[ 30 -45 -31 -21 -14] Answer: -14, 30

[[ -96 -334  397 -209   82  131  326]
 [-299 -566  556 -268 -171  217  192]] Answer: 326, -299

[685 819 130   6] Answer: 6, 685

[52 58 54 23 80] Answer: 80, 52

[4304 5396 7995 5213 3027] Answer: 3027, 4304

[75 10 39 50] Answer: 50, 75

[131  60 131   3 236] Answer: 236, 131

[231  63  48 114] Answer: 114, 231
---
[[12.79, -4.03, -17.51, -0.76, -6.57],
 [-1.75, 10.30, 8.25, -10.91, -4.56]] out -4.56

[[19.407, -6.781, -4.022, -6.657, -8.337],
 [13.171, 0.604, 1.485, 0.234, -0.151],
 [23.138, -3.651, -8.783, -5.099, -14.008]] out -14.008

[0.02, -0.04, -0.12, 0.01, 0.10, 0.09] out 0.09

[-1.2, -0.3, 1.8, -1.4] out -1.4

[0.176, 0.022, -0.106, 0.013, 0.129, -0.085] out -0.085

[-4.8, 16.1, 0.1, -10.5, 8.7, 0.7, -9.1] out -9.1

[-7.398, 7.767, 16.160, -12.634, 11.211] out 11.211
---
[[ 78 126 207  91  90 183 191]
 [ 43  28  59 158  25 162 100]
 [163 157  91 156 205 121 167]] >> 156

[ 401 -768  839  221    7] >> -768

[ 37 -25   0 -49   1] >> -25

[247  13  53  66  43  95] >> 53

[-20 -41  35   3] >> -20

[[7 5 3 5 6]
 [6 7 2 4 4]
 [8 5 2 5 6]] >> 5

[5 1 8 1 7 3 1] >> 1

[  38 -695  444  648 -870 -748] >> 444

[ 272 -613 -904  594] >> 272
---
[ 2.64  2.95  5.01  0.98  4.33 -0.34  0.15] result: 2.64

[[-2.19  1.75 -1.75  2.17  0.24  2.02 -1.13]
 [ 1.79 -0.47 -3.36  1.09  2.66 -0.80  0.74]
 [ 0.98 -1.13 -6.48  0.45  2.81 -1.41  0.16]] result: 0.24

[-0.40 -0.68  0.88  3.47 -1.41  0.27  5.30] result: 0.27

[-1.87 -1.18 -1.03  2.02  2.19 -1.49 -6.02] result: -1.18

[ 1.97  3.81  3.03  0.19 -2.68 -0.53 -6.14] result: 0.19

[ 3.11 -0.04 -2.03 -0.11  6.24] result: -0.04

[ 3.76  2.68  3.56 -6.48  3.52] result: 3.52

[-6.75  4.22 -3.75 -2.44  0.99] result: -2.44
---
-0.03,-6.80,1.97,0.09,-1.64
0.66,1.71,1.49,-1.23,-1.25
0.02,-0.56,1.01,-0.35,-0.05
| 1.97, 1.71

0.87,-0.43,-0.92,5.78,-6.08,-6.73,1.77 | 5.78, 1.77

1.09,-1.58,-1.54,1.65,-2.07,3.70
0.24,1.25,-5.30,2.32,0.26,2.14
| 3.70, 2.32

-6.38,0.19,-2.23,-4.81,-4.01 | 0.19, -2.23

-6.73,4.77,0.63,-4.43,0.92,0.04 | 4.77, 0.92

4.35,-0.52,6.09,-1.66,3.80,-5.26,0.87
-0.03,1.81,-4.58,-3.47,-0.80,2.06,-2.77
| 6.09, 4.35

5.83,-5.34,-6.10,0.09,5.66 | 5.83, 5.66

-4.18,-5.12,4.18,-0.27,-2.19,0.15,-0.57
-0.85,-3.36,-1.05,1.13,2.21,-1.36,-0.77
| 4.18, 2.21

3.18,3.20,1.12,-0.86,6.28,-1.48,5.74 | 6.28, 5.74

5.07,-2.68,0.70,-0.12,0.43,-0.11
-4.38,0.62,0.78,0.14,0.27,0.27
-3.49,-2.31,-3.80,0.03,0.26,-0.09
| 5.07, 0.78
---
[[ 0.25  6.78 -0.84  0.24  0.41]
 [ 1.83 -0.21  0.44  0.34 -1.30]] => -0.84

[[-2.78 -5.81 -3.03  1.72  4.44 -0.36]
 [-2.06 -0.87 -2.38 -3.84 -2.92 -2.00]] => 1.72

[[-1.52  0.44 -4.94  1.46 -2.68  4.48 -1.05]
 [ 2.27  0.68 -0.84 -2.88  5.88  4.45 -2.41]] => -2.68

[[-2.10 -3.08 -1.07 -3.10  0.78  3.77]
 [ 4.87 -0.06 -2.52  0.59 -1.85  3.02]] => -3.10

[[ 0.95 -1.75 -1.38 -0.21 -6.29]
 [-2.97  2.89 -0.46 -0.42 -3.02]] => -1.38

[[ 3.71  5.23 -5.70  3.18 -5.56]
 [ 2.30  0.79 -2.03  2.63 -1.84]] => -5.70

[[-0.93  4.73  2.55  3.69  3.76 -6.86]
 [-1.12  1.39  2.38  5.67 -5.12  4.88]] => 3.69

[[ 5.64  0.87  2.17 -4.57  5.93]
 [-4.00 -0.39 -5.57  3.41 -5.52]] => 2.17
